Each named move below is a turn or a mirror, shown by a few rows before and after it. Which moves, in which order, take the first row of each later pair to the second? The first pair is answered.
z_760 (before -> after):
[ 10  -4 -34  -5 -10  -1  -7  17  -1  14   3   3  13]  ->  [-13 -14 -25   1   2   7  -7   6   5  29   1  -9  -5]
[  7   9   4   0 -18  -2  -1  17  -1   4  -6   5   9]  ->  [-15   2  10   7  -4   6   2   6   4  20  -7  -7  -7]
[ 14  10  -4   7  -3 -10   0  -7   2 -17   2   7  16]  ->  [-15  -1   6  15  14   1   2 -21   6   0  -1  -9  -5]
z_921 (before -> after):
[ -5  -1  -9   3 -10  14  -3  13  -3  14  10 -15   2]  ->  [ -5  11   3  18 -12   9   4  11  -1   8   4 -10   8]
[  7  13  -1   9   3 -10   8 -16 -12 -17   7   4  22]  ->  [ 16   1  -4  -6   5 -14   3 -15 -18 -21  11   5  11]
[ -3   1 -14  -9  -7  19  -9  19   2  14   2  -7   8]  ->  [-5 16  1 11 -8 16 -1 17  7  9 -6 -2 19]
[ -5  -7  -6  -7  -5  16  -5  24   8   2  -1 -10   5]  ->  [-7  4  3  9 -4 13  0 23 11 -2 -7 -8 13]
z_970 (before -> after):
[-16 -20 -10  -9   5  -2   2  -2  -5   7   2   0 -10]  ->  [ -8 -21  -9 -14   5  -5   1   0  -8   2   4   4 -11]
[-19   6  17  -3   8   0   0  -7   2  17   0  -4 -18]  ->  [  9   3  15 -17   4 -14  -3  -3  -8  -6   7  12 -17]
[ 16  12   8   3  10 -19   4 -12  -2 -26   9  23  11]  ->  [-22  17  10  27  16  -1   5 -20  15   4   1  -2   8]
[  4  -7  -9 -13   6  -3  -2 -12   1 -15  -1   1   1]  ->  [-12  -4  -7  -2  10   5  -3 -14   6  -3  -5  -9  -1]
z_697 (before -> after):
[-24  10   7   9  -9  16   3   6   0  12 -15  -7  13]  ->  [-27  -6  10  -4  -1  16  -1   3  -6  17 -10  -9 -10]
[-10 -10   1   1  10   3   2  -8   8   5   1  -7  -9]  ->  [ -5 -10  -5   3  12   1   1 -13   8  -3   2  -9  -4]
[ 32  -5   8 -24 -15  -5  -2  21 -11  -2   4  19 -14]  ->  [ 38  -3   1 -25 -15  -7  -4  16 -11 -11   7  19  -8]
[  6  -3   0  -2   9  -8   6  -6  -1 -12  -3  -6   6]  ->  [  5   5   1   6   4  -4   8  -1   1 -10  -5  -4  14]
z_118 (before -> after):
[-10  -6  32  -5  -1  -7   6  -1 -12  10  -2   4 -35]  ->  [ 14   2  -8 -23 -31   0  -5  25 -15   7   2   5  -2]
[-4 -2  8 -1  1 -4  4  7  6  4  0 12 -7]  ->  [ 1 -3 -6 -8 -5  0 -1  7  7  4  3  6  2]
[ -9   0  14   4   8  -4   0  -1  -4   5  -4  -2 -15]  ->  [  8   8  -3  -4 -10  -4  -3  19  -8   4  -3   5   3]
Then:
Each pair is two moves apart.
[ 23 -11  -9 -24   1  -5  -1  -1 -10 -20  17  10  -5]  ->  [ 23   3 -22 -16  -8   1  -4   6  -4 -17  13   4  17]	z_697 then z_921
[-14  10  10  16   4  -3   6 -13   7   3   2  -5   7]  ->  [-16  -2  14   6   9  -2   6 -15   4   6   4  -7  -9]	z_697 then z_697
[-14   6  -3  14   2   7   1  -6  11   5  -4  -7   8]  ->  [ 14  -3  -3  -8  -3 -10  -1   2  -3 -13   1  13  -1]	z_697 then z_970
[  5  -8 -16 -20 -17   7 -10  26  -9  24   5  -3  -9]  ->  [  3 -24  -7 -19  21  -3  -9 -16  -3  -1  15 -16 -21]	z_118 then z_697
[ -2  -2   9  11  10   1   2  12   4  23  11 -12   6]  ->  [ -4  -5  11  11  14  -2   3   7   3  19  12 -12   3]	z_697 then z_921
[-7 12 11  8 -4  7 -4 -4 -1  8 -8  1 -3]  ->  [-9  8  0  1 -2 10 -9 -9  4 11 -6 -8 -1]	z_118 then z_118
[ -3   3   3   9 -14  10  -2  16   2  11  -8   4   5]  ->  [ 15  -6  -9 -11  -9   0  -6  11  -5  -8   3   8   2]	z_118 then z_970
[ -3  -7 -19 -11   5  -7  -4  -6  -6  -5   3  -8   8]  ->  [-16   0   5   7  13  -8   4 -16  -2  -4  -5  -7   4]	z_697 then z_118
[  6 -16 -20 -22   1  -2  -4  -3   0  -6  10  -5  -5]  ->  [  8   6 -22  -2  -6  -2  -1  -3   7 -12   4  -6  22]	z_697 then z_921
[  1   7 -23  -3 -23  16   0  15   5  26   2  -5  11]  ->  [  2 -15 -25 -22  -9  14  -5   4   0  23  12  -7 -12]	z_697 then z_697
[ 19  -1  -5  -9  -2  -6   3   2 -10 -12   8  16   0]  ->  [ 12   2 -20 -10  -8   3   0   5  -4  -2   8   6  12]	z_921 then z_697
[-17   0  -2  -3  -1   2  -4   3   3  12  -3  -7 -17]  ->  [ -7  -2 -18 -15  -8   0  -8   8  -1   7   0  -4 -10]	z_970 then z_921
[-21 -12   1   2  14   6  -2 -15   0  20   5 -13 -11]  ->  [ 21  -7   6  -8   7 -19   1  -8 -13 -12  11  16  -3]	z_921 then z_970
[  9 -12 -16 -13  -8  -8  -1  -6  10   3   5  -1  11]  ->  [  6 -17 -11 -16  -1  -8  -1 -11   9   4   8  -3  -1]	z_760 then z_970
[-10 -17  14   4  11  -5  12  -7 -10  -9   1   7 -21]  ->  [-25 -17  -9   2   6  11   6  -3  -3   9   1 -13 -14]	z_921 then z_921
[ -1 -19   3   0  26   0   9 -19  -2 -16   5  -2   3]  ->  [  0  -3 -10   7  18   4   7 -16   4 -17   2  -6  25]	z_921 then z_697
[-22   9  17  32   8   3   6 -15  12   5 -11  -8  11]  ->  [ 10  20   0  15 -20  -3   3  11   4  -8 -10  11  34]	z_118 then z_970
[  4  -1 -20 -11  -6   4  -4   9   1  -1   6  -3   2]  ->  [-10  -5 -13  -3  -1  10  -1   3   6  10   3 -13  -6]	z_697 then z_760
[  3  -5  -4  -4 -13   0  -1   7   5   8   0   7   3]  ->  [-10  -4   1   8  -1   2   3  -6  12  10  -2  -1  -1]	z_118 then z_921
[ -7 -13  -7  -7  13   0  -6  -6   0   4   4 -11 -14]  ->  [  2 -10   3  -3  17  -8  -2 -11  -1  -8   4  -4 -13]	z_760 then z_118
[  0 -18   2 -18   4   3  -7  -9  -7   3  12  -3 -11]  ->  [ 8  7 -7  1 -6  2 -5 -8  0 -9  6 -1 27]	z_697 then z_697
[-19   6  10  20   8   0   5 -17  10  -2  -5  -5   3]  ->  [ -6  15  14  17 -13  -2   8   8   3   3  -9  10   9]	z_760 then z_697
[-13   4 -25  -1  -9  14  -3   6   5  15  -1 -13  17]  ->  [ 16  -4  14  -6   2 -15   8   1 -13 -19   2  20  -7]	z_118 then z_970
[  7  13   2   8 -12   5   4  10   3   1  -6   0  25]  ->  [  9   7  20   3 -11   0   7  17  -6   1  -9  13   5]	z_921 then z_697
[  8  13 -23  -5 -10  -3  -7   4  -1  -5   1  -5  22]  ->  [-18   8   7  15  11  -2   4 -15   5   5  -7 -13  -2]	z_970 then z_118
[ -4   5  28   3  -9  -1  18  13  -2   0  -5  16 -23]  ->  [ 15  -4 -15 -27 -17   2   3  18  -5 -11   9   8  -8]	z_697 then z_118
[-12  11   1  10 -10   5  -1  -6   4   4  -4 -11  -2]  ->  [  3   3  15  -1  -8  -7   1  -7  -6 -11   1   1 -15]	z_921 then z_921
[ 17   5  19  -1   1 -23   8  10 -10 -25 -10  23   2]  ->  [ -6 -13  24   2  28 -18   8 -12  -2 -18  -6   3 -16]	z_760 then z_697
[ -9  14  10  17  -7   7  11  -1   2  17 -14  -6   8]  ->  [-13   1  -2   1  -9  13   4   4  -2  29 -10  -8  -5]	z_118 then z_697
[-12 -10  12   2   5   3   7  -9  -2  10  -1  -1 -16]  ->  [-17   7   4  14  -5  11   6  -1   5  16  -8  -4   5]	z_760 then z_970
[-8  6  9 20 15 -6  7 -9 13  2 -2  1 12]  ->  [  4   8 -10  12   8  -7   2  -5  15  -5   4  -2  27]	z_760 then z_118
[ -2   8   2  27   5   8  -4   6 -10  11  -8 -11  26]  ->  [ 21 -13  14   4  10 -12  -6   7 -28  -8  -1   9  -2]	z_921 then z_921
[ 12  11  -4  -7 -11   1  -4   6   0  11   5   9  -4]  ->  [  2   8   3  -2  -7   6  -1   4  -1  20   4   5 -11]	z_760 then z_118
[ 20  -4  12  -5   4 -14   2  -2  -8 -20   5  16 -11]  ->  [ -8 -10  19   4  17  -6   5 -11  -1   0   1  -1 -24]	z_760 then z_970
[  4   0  21   1  -2 -11   6  -5  -7 -13  -3  13  -9]  ->  [  3   3 -20 -10 -14   4  -7   2  -1  -4   1  -5  19]	z_118 then z_921
[  2  -8  15  -6   1   1   1   3  -6  -3  -4  15 -17]  ->  [ -9 -14  -2 -12   1  11  -5   0   0   9  -2  -1 -13]	z_118 then z_760
[ 27  -4  -9  -6   6 -14  -5 -11  -5 -32   9  12   8]  ->  [ 17   9 -28  -1  -9   1  -8   4   3 -15   5   1  31]	z_921 then z_697
[-16  -1  -2  22   6  11   4 -11   0  11  -5 -11   9]  ->  [ 13   6   7  16 -11  -2   8   9 -11  -4  -8  16  14]	z_118 then z_970
[-12  -8  -7  -5  15   1  -7 -13   2   1   6 -11  -3]  ->  [  6   4 -10  -2   5  -6  -5  -8   2 -15   3  -1  17]	z_970 then z_697
[  6   8  22  -6 -11  12  -2  34   0  21  -1  13 -25]  ->  [ 12 -12   8 -26   4  10 -10  19  -2  10  11   4 -37]	z_921 then z_697
[12 22  1  2 -7  1 18 10 -3 -7  7 13 13]  ->  [ 17  16   1  -9 -10  -2  16  17  -9  -3   8  17   4]	z_921 then z_697
[  4  19  -3  26 -12   5  -2   0   7  -2   7  18  24]  ->  [-11  -9  13   7  -8  10  -4   5  -6  23   7  18 -27]	z_697 then z_697
[ -1  13  11   7   4   6  -2   1   1  11 -15  -8 -11]  ->  [ 13  10  17  -1   4  -2   0   2  -6   1 -13   2 -14]	z_921 then z_970
[  9 -13  -5 -14   6  -2  -4  -8  -1 -11   7  -4  -6]  ->  [-12  -2   0   8   8   7   0 -12   9   3  -1 -14   1]	z_970 then z_921
[-13   8  -4  11  -7  10  -7   4   8  14  -8  -9   7]  ->  [ 13   7  -1  -3 -17  -3  -6  17  -5  -2  -7  10   6]	z_970 then z_697
[  4  -4 -17  -2  -2  -1  -8  -5   2  -6   8  -7  13]  ->  [  5 -11 -13  -6   2  -4  -8  -7  -1  -9  10  -4   4]	z_760 then z_970
[-12   4  -5   5   3   7  -7  -1   7   4  -4  -7   2]  ->  [-11   2   1   7   7   2  -7  -8   8  -3  -1  -5  -2]	z_760 then z_118
[ -2 -10 -24 -13   8   9 -28 -20   3  -9  15 -21 -10]  ->  [ -7  13  26  26  13  -6  -9 -26   4 -19   1  -2 -12]	z_697 then z_118
[ -9  -2  19   9  18   5  16  -9  -1  -7 -15  -7 -13]  ->  [  5  -7  16   1  22  -3  15 -12  -5 -21 -10  -3 -11]	z_697 then z_970
[ 2  6 11  5  4 -8  5  0 -3 -6 -3  9  3]  ->  [  9  -1   2  -5   5  -9   2   0  -6 -10   1   7   2]	z_921 then z_697
[-14   7   3  12  -6  -1  -1   3   3  12  -9   1   9]  ->  [ -8  -1  18   6   0 -10   0   0  -5   4  -6  11 -10]	z_921 then z_697
[-12   4 -12   1  -3  11  -5   7   4  16   2  -6   4]  ->  [10 11  4  4 -5 -6  0  6 -4 -6  1 15 11]	z_921 then z_970
[ 10   3  15   5   0  -9   8  -5  -4 -11  -1  12  -4]  ->  [ -7   3 -14   2  -1  11  -1  -6   7   6   1 -14   9]	z_118 then z_970
[ 13  12  -6   9  -9  -6   1   2   0 -19  -2   9  25]  ->  [ 12   8  13   5 -15  -8   5  15  -9  -6  -7  23   1]	z_697 then z_921
[  0   1 -10 -10  -5  12  -8  -3  -4  -8  -1 -12  -6]  ->  [  1  14   2   9  -4   6   0  -3  -1 -12  -8  -8   4]	z_921 then z_921
[ 2 17 -4 10 -2 -1  0  4  4  7  0  2 17]  ->  [-13   7   4  13   9   2   0  -5   5  15  -2  -5   1]	z_970 then z_760
[  8   0 -24  13  -8   0  -5  14 -14  -9  -6   9  10]  ->  [-14  -5 -19  16  -5  10  -7  14 -12  13  -9   0  -5]	z_970 then z_697
[ -6   0   2   9   7  -1 -12  10 -10  -6  15   9 -19]  ->  [-14   0  -2  16  13   4 -13   2  -3  -4  16   0 -13]	z_697 then z_970
[ 15   0  -7  -1   6  -2   0 -12  -8 -21   2  11   0]  ->  [  1   1  -4  10  13   2   1 -21   0 -18   0   3   1]	z_760 then z_697
[ 0 -5  5 -3  7 -6  5 -9 -5 -7  8 13 -5]  ->  [ 1  6  6  6  1 -7  7 -5  0 -7  3 14  9]	z_697 then z_697
[ -1 -18  -3 -16   6   5  -5  -6  -1   4   3  -4 -15]  ->  [ -9  -7  18   4   0   5   3   3  -2  12  -6   2 -17]	z_118 then z_970
[ -3 -14 -10   1  -3  13   1   0  -6  16  -9  -3 -16]  ->  [  3  -9 -13  -1 -10  11   0   9  -8  15 -10   2 -10]	z_118 then z_118
[ 10  17  18   9  -7   6  10  14  15  -3 -10  12  15]  ->  [ 19 -10   2 -26  -4   5   1  17   3  -3   1  13  -7]	z_921 then z_921
[  0   0   5   7  -7 -12   4   5   1 -19   4  34  -3]  ->  [-33 -10  -8   6  -3   8  -4   0   8  13   3   6 -13]	z_921 then z_970
[ -2  10 -14  -1  10  -9   4 -10  -7 -17  10  -7   3]  ->  [-14  23  -1  13  -3  -3  10   7  -6   5   1  -2   4]	z_697 then z_697
[ 13  19   7  15  -5 -15   4   2   9 -13  -8   5  20]  ->  [-13  11  19  20  -4  -1   7   9  10  19 -16  -1  -2]	z_970 then z_697
[ -2   2 -22 -12  -2   6  -5   2   4   4   3 -18   4]  ->  [  6  18   6  11  -1  -7   8  -2   4 -13  -6  -3  12]	z_921 then z_921
[  2  -9  22  -5  12 -14  11  -7 -14 -14   4  18 -24]  ->  [  8 -12  11 -21  -4  -8   5  11 -20  -1   3  22 -24]	z_921 then z_118
[ -8  -4 -22 -18  -3   4   1   0   6   6   9  -6  -5]  ->  [ -4   8 -23 -12 -11   4   0   0   9   2   6  -4  10]	z_697 then z_697
[-22   9  15   9  -2   9  12   8   6  10  -2  -4   4]  ->  [ -3  -8 -16 -22   4   6   0  -2   2  -9  18 -10   7]	z_970 then z_118
[ -7  10   6  26  15  -2   8 -15   5  -5   1  -5   3]  ->  [-14   2  12  21  16  -1   7 -12   3   5   0  -5 -12]	z_697 then z_697
[  7  -2 -13 -15  -7   1  -8   5  -2  -1   1  -2  -1]  ->  [ -9  -5  -7  -6   1   7  -7  -2   3   8  -1 -13  -8]	z_697 then z_760
[ 16   5   7   3  -3 -13   8  -3  -8 -17  -1  15   2]  ->  [  4  -7 -26 -17  -6   4  -5   3  -4   4   4  -7   1]	z_921 then z_921
